In the rows, 128 means zero.
One turn sends every row of this set to another row. A few are shown first. Where does it send the rows asked after them?
bida: [167 132 127 156 123 119 132 120 121 142 175 141 101 145 135]
pud: [138 153 148 142  95  83 150 116 128 100 135 117 130 116 137]
vol: [147 123 147 159 159 147 118 127 123 142 136 158 119 156 107]
loruz: [155 151 121 125 106  93 142 148 146 130 110 131  96 149 114]
Dem: [117 127 147 104  89 128 154 124  95 127 141 130 127 162 131]
koge: [147 131 113 160 124  99 100 154 137 124 138  96 141 108 147]
gokim: [ 88 121 147 137  99  83 142 128 151 124 128 131 138 122 117]
muzuk: [116 107 123 136 114 164 123 123 134 161 132 165 129  97 161]
nugob: [166 150 119 134  98 116 149 162 124 117 139 128 107 124 161]
bamo: [127 102 137 144 175 118 124 136 144 132 124 144 117 120  88]
tizol: [137 136 138 116 109  89 140 163 171 134 128 132 125  91 132]
Pesif: [122 117 161 145 147 148 113 128 125 147 127 111 140  77 162]
bir: [117 135 150 119 129 131 131 149 124  95 122 107  99 166 104]
Gules: [102 136 155 121 121 122 112  93 159 131 114 163 126 127 127]
Mebuv: [161 109 119 115 140 138 124 139 142 164 138 120 103 116  84]
zeked: [140 154 129 128 110 149 135 148 106 165  94 129 117 111 169]
Kapo: [136 144 184 143 153 117 130 119 119 152 154 117 127 155 123]
kimam: [122  88 121 120 134 124 124 145 137 121 175 127 104 123  97]
Zenug: [131 111 154 131 144 140 120 130 131 148 119 101 148  79 167]
Pekiv: [ 95 113 114 120 123 151 128 143 129 121 107 157 109  82 142]
Kis: [131 132 127  90 125 138 141 149 125 155  91 112 129  80 146]
kuz: [174 150 129 135 126 110 112 128 114 103 134  92 135 116 128]
vilo: [170 101 123  93 125 126 117 128 119 118 133 100 129 122 156]
Liv: [ 87 124 156 133 113 107 151 117 110 152 162 147 141 139 122]
mina: [112 147 181 143 133 107 136 127 156 164 151 134 136 106 143]
Lon: [122 132 112  86 138 140 139 132  80 155 141 113 114 137 132]
vizoz: [107 149 141 160 139 153 122 141 111 116 108 114 130  98 164]
mukag: [128 114 149 113 141  83 132 145 161 165 139 126 127 119  98]
Sigef: [ 79 125 130 129 116 146 114 125 126 176 128 128 121 159 130]
kitas: [146 136 132 150 159 113 134 137 143 122  92 105  97 136 105]
Doti: [128  98 124 101  82 116 141 152 116 130 153  99 133 133 123]
Nav: [160 109 119 113 132 123 116 139  95 156 156  94 144 129 125]
fuge: [138  99 127 131 123 143 143 147 111 140 187 129 115 126 161]
nipo: [ 88 158 176 128 128 139 151 132 124 130 122 124 110 147 139]
nusuf: [123 135 123 147 123  95 105 122 160 100 121 116 129 102 104]
Nege: [149 133 121 129 126 155 123 154 129 138 113 140  98 157  90]
darup: [105 140 131 124 122 129 136  97 111 151 117 155 117 167 120]
laso: [108 149 141 157 132 157 125 136 108 113 105 125 110  99 162]
poda: [122  99 114  88 116 131 127 138 112 157 118 120 126 161 115]
delem: [122 175 128 144 141  95 117 126 132 116 132 147 132  90 120]
vafur: [ 95 135 132 159 134 104 115  96 141 146 144 153 129 120 108]
Vuno: [130 152 117 132 107 158 137 141 110 174 103 131 119 114 166]
gifam: [ 95 125 117 124 130 153 129 141 127 109 110 156 122  83 140]
Tanum: [147 127 132 136 105  95 144 132 110 135 178 100 140 103 132]
Fevu: [ 87  97 139  94 126 147 148 152 128 122 147 123 105 132 129]
nifi: [178 130 140 151 152 128 129 113 136 159 132 101 102 128 116]
poza: [124 124 139  97 128 136 129 157 129 146  93 109 126  74 144]
kebu: [126 107 128 137 119 155 124 129 122 174 132 160 125  94 166]

tizol -> nugob
Nav -> poda
Now these:
nifi -> Mebuv
vizoz -> Zenug
mukag -> loruz
laso -> Pesif
Tanum -> Doti
Sigef -> Gules

